Some points:
8/26/-12/0/-24/40/14/37/11/3/25/-51/-12/-29/-31/-8/24/33/-15/21/8/15/-11/14/5/-10/-33/-19/-26/30/16/-30/10/-46/-3/-33/14/-4/-5/16/-12/11/-45/-30/17/28/-16/-6
22/-15/8/25/-7/-8/-36/-23/-1/-3/-16/-58/-22/15/31/-5/-25/8/11/17/-2/13/24/8/-44/-5/-13/36/34/-29/18/19/12/-25/-2/-36/38/-15/-15/8/19/-12/14/-25/8/-45/-15/7
0/4/-21/8/-1/-30/14/-26/20/-2/-29/29/-15/7/18/-2/21/24/74/-10/3/-27/5/6/-42/-29/-8/0/-39/-11/-25/-15/30/5/19/9/0/-32/-14/28/-7/-24/-32/-12/25/63/-14/-29
3/28/6/4/61/-16/33/-1/-19/76/17/27/0/46/-10/-18/3/14/5/4/-18/-22/-49/1/-10/17/9/-5/4/23/-2/20/13/-3/-10/-39/2/-34/18/-8/-17/1/43/13/7/-1/-1/19
-25/-6/-35/17/1/-46/-9/-16/7/42/9/-22/4/6/-23/12/-2/-36/10/-14/-2/9/18/-15/82/-1/-51/14/-27/-13/25/2/-2/-3/13/13/37/10/-7/36/25/-40/-17/-3/0/-5/-33/-5
-12/35/-13/6/24/-19/-18/22/0/25/22/26/11/-22/25/25/1/-24/2/45/21/28/43/-42/-29/-22/19/4/-13/-5/18/44/24/-4/4/16/8/20/38/11/-28/19/0/46/-25/-4/0/-18
-12/2/17/-2/3/22/2/-15/3/33/35/-13/-1/-2/11/-1/-48/-19/40/40/-17/-13/18/-17/17/-3/-2/-47/49/18/-22/13/-1/-22/-3/14/-73/5/15/-18/30/3/10/-27/37/31/16/-8
2/-15/15/-6/-14/-4/11/-2/-1/54/-26/16/4/-40/9/-10/20/67/29/3/38/7/9/-6/17/-15/-14/-34/31/-45/33/-44/-12/39/8/22/2/38/-18/-45/-9/36/5/-12/-27/-10/13/3
-29/-37/3/26/39/19/27/-3/0/-18/-26/10/14/-10/-19/33/23/-8/-38/20/-4/-41/22/11/1/-11/-27/-1/16/-6/-5/-13/42/21/-37/-5/15/26/16/42/33/0/-17/41/-2/31/33/16
-7/73/18/-9/-2/17/16/-11/-25/-36/18/34/-53/-27/4/12/-24/-20/9/-27/8/-18/1/53/11/11/-8/28/7/-32/27/-26/-10/-25/-16/-7/4/-8/13/-2/12/-33/21/11/5/-21/-8/18
4/-27/-5/25/-5/-17/16/10/4/-10/-32/-10/-36/-48/6/-6/17/-32/-6/44/-5/-28/-6/-28/3/-17/-18/-7/-14/30/-2/31/-62/-8/-17/7/12/-14/-14/24/-42/-44/43/-14/-20/-15/25/-30
0/10/24/25/17/-6/21/-10/70/-50/34/6/-11/37/6/29/4/16/-12/-6/21/2/-2/-61/20/2/6/17/25/-15/-15/12/-32/11/20/-36/6/40/-14/-22/0/-6/23/14/-10/11/-14/-30
29/40/30/55/13/-26/36/-16/-22/-29/18/-17/19/-5/5/8/-6/-26/-42/33/-35/42/-7/11/12/-11/-14/3/-13/-20/-23/-16/-9/26/16/41/-19/-2/-24/-7/2/15/4/16/10/15/-16/0
17/-7/1/-56/-42/-1/44/11/65/19/-18/14/5/-10/-3/-6/38/-19/-20/-17/-23/27/14/32/-17/-22/10/15/13/-16/18/12/46/15/13/-7/-21/9/-22/-35/5/-20/8/2/19/-29/6/-18
-36/-22/9/25/-13/27/4/-3/-18/29/-31/17/-22/40/-10/-30/-11/-11/-21/-13/1/11/20/-3/8/-1/59/64/-10/37/16/-36/3/-23/-2/21/-12/-2/24/-13/-24/32/15/-20/12/22/4/-18
-1/-17/20/8/-21/17/-15/-6/35/-7/-33/23/-43/41/26/5/-21/-35/-20/25/3/20/-27/40/-4/61/5/-63/-4/-28/30/1/-6/-2/12/10/16/-17/-7/0/-5/40/-23/-2/-16/4/6/26
-10/17/-59/5/15/-11/56/1/-4/-35/18/-19/11/22/-15/7/16/25/-13/-7/-6/-10/63/4/38/32/20/-19/-16/-12/-7/8/-11/-23/-26/36/-14/-40/-23/-2/-7/22/-6/0/-38/-23/19/9
-48/-16/-43/15/2/4/-16/26/-10/6/33/47/14/19/0/-23/22/29/3/9/-1/2/-12/19/-39/28/-54/28/8/7/-18/-24/-43/8/11/25/0/2/-2/-2/-10/1/-29/-5/38/-46/0/-3
-29/37/-5/-53/-33/19/-44/-5/-36/-12/-40/-8/-8/36/2/-15/12/0/-18/14/7/17/-33/-22/11/-60/25/-11/20/-4/-34/-12/-15/8/21/-22/25/-42/13/2/22/-8/-17/5/17/-7/29/18
-45/-13/-13/6/-12/-5/-27/-6/-46/-46/-10/11/30/-15/-26/19/28/-15/18/-17/-41/16/-19/-7/-14/11/-2/-16/-33/-4/-7/-19/7/-8/-41/-36/-2/15/9/23/19/43/76/-7/-26/-10/-29/-17
-17/-14/-25/11/-14/7/-18/13/-36/-14/-13/-17/4/-41/24/40/-36/37/-16/-27/20/1/-29/50/14/13/28/11/15/11/-7/19/24/-16/65/-38/-43/-9/-19/39/-20/-16/-25/5/-7/-4/21/15
48/-44/24/-38/17/-8/-26/5/-11/-5/33/18/-41/6/-8/-3/5/36/24/16/-23/9/6/22/17/-15/20/1/-10/61/-41/13/-11/-20/30/19/22/7/13/-7/45/-3/9/35/-31/-11/-13/-18
7/-2/30/9/-10/26/23/15/-26/-20/-28/-11/-7/31/15/-33/0/11/28/-61/-28/26/-1/-15/-13/-2/-20/-45/16/14/36/38/16/11/1/-2/-1/59/9/13/-19/-24/-29/-2/3/8/-5/28
3/20/-5/-3/-23/24/-15/5/29/-19/8/-46/5/-4/-16/-1/4/6/19/-35/17/-22/-17/22/-10/-5/-12/5/8/29/18/26/-4/33/14/37/10/-42/22/-1/8/47/34/32/42/-9/-19/21
51/7/6/-29/5/-13/-28/-12/-8/-6/-4/40/38/-58/3/-29/-20/0/-4/-55/2/-5/4/-42/7/30/8/4/25/0/8/24/-11/-30/-6/-17/15/-33/-16/-7/6/45/-58/0/27/-5/12/-15
29/-20/-35/-14/15/-4/-50/1/-10/23/35/-27/4/-7/3/-20/-7/-32/-47/-43/3/-7/16/16/1/10/-8/-6/13/-41/-61/-27/-8/21/-28/-20/-16/13/-4/-6/-32/-13/23/23/-39/49/18/-24
-14/21/14/-30/52/8/-19/-10/24/9/3/6/25/-15/-15/-36/-7/23/-23/10/-11/-44/5/21/-31/0/40/0/-37/-8/26/14/-21/41/10/17/28/34/5/-1/11/2/-20/-56/-4/8/-4/3
52/-20/26/-3/-69/-17/0/-9/2/-14/34/10/61/38/-5/3/-10/8/11/49/7/-30/-9/-20/20/7/3/27/-28/-9/30/-14/-4/34/-13/-31/-39/19/21/29/-4/-12/-8/3/-7/-30/3/-2
10/-53/19/0/38/-10/-7/53/11/-22/3/-21/23/-19/8/15/14/-45/16/-8/26/11/-35/-39/5/-27/12/28/-10/-16/-12/14/36/2/-27/17/1/-24/10/-58/-6/-27/-12/-39/-45/16/11/29
0/6/2/-25/-12/11/11/-25/-9/26/-38/-15/-1/4/-15/39/-39/-16/-5/-9/31/12/-10/-11/-36/35/18/-10/-3/55/-38/-35/-1/-15/-26/24/-14/20/-23/-36/6/-36/10/6/29/-10/-29/29
These points spread out most along one direction. How far along it is each point below, from 0 to 99? 50 is the average, and the first point above lies past it. One standard deviation of the points above along it is 16.
22/-15/8/25/-7/-8/-36/-23/-1/-3/-16/-58/-22/15/31/-5/-25/8/11/17/-2/13/24/8/-44/-5/-13/36/34/-29/18/19/12/-25/-2/-36/38/-15/-15/8/19/-12/14/-25/8/-45/-15/7 59
0/10/24/25/17/-6/21/-10/70/-50/34/6/-11/37/6/29/4/16/-12/-6/21/2/-2/-61/20/2/6/17/25/-15/-15/12/-32/11/20/-36/6/40/-14/-22/0/-6/23/14/-10/11/-14/-30 26
-48/-16/-43/15/2/4/-16/26/-10/6/33/47/14/19/0/-23/22/29/3/9/-1/2/-12/19/-39/28/-54/28/8/7/-18/-24/-43/8/11/25/0/2/-2/-2/-10/1/-29/-5/38/-46/0/-3 60
-10/17/-59/5/15/-11/56/1/-4/-35/18/-19/11/22/-15/7/16/25/-13/-7/-6/-10/63/4/38/32/20/-19/-16/-12/-7/8/-11/-23/-26/36/-14/-40/-23/-2/-7/22/-6/0/-38/-23/19/9 34
-7/73/18/-9/-2/17/16/-11/-25/-36/18/34/-53/-27/4/12/-24/-20/9/-27/8/-18/1/53/11/11/-8/28/7/-32/27/-26/-10/-25/-16/-7/4/-8/13/-2/12/-33/21/11/5/-21/-8/18 63
10/-53/19/0/38/-10/-7/53/11/-22/3/-21/23/-19/8/15/14/-45/16/-8/26/11/-35/-39/5/-27/12/28/-10/-16/-12/14/36/2/-27/17/1/-24/10/-58/-6/-27/-12/-39/-45/16/11/29 27
7/-2/30/9/-10/26/23/15/-26/-20/-28/-11/-7/31/15/-33/0/11/28/-61/-28/26/-1/-15/-13/-2/-20/-45/16/14/36/38/16/11/1/-2/-1/59/9/13/-19/-24/-29/-2/3/8/-5/28 66
2/-15/15/-6/-14/-4/11/-2/-1/54/-26/16/4/-40/9/-10/20/67/29/3/38/7/9/-6/17/-15/-14/-34/31/-45/33/-44/-12/39/8/22/2/38/-18/-45/-9/36/5/-12/-27/-10/13/3 56
-14/21/14/-30/52/8/-19/-10/24/9/3/6/25/-15/-15/-36/-7/23/-23/10/-11/-44/5/21/-31/0/40/0/-37/-8/26/14/-21/41/10/17/28/34/5/-1/11/2/-20/-56/-4/8/-4/3 54
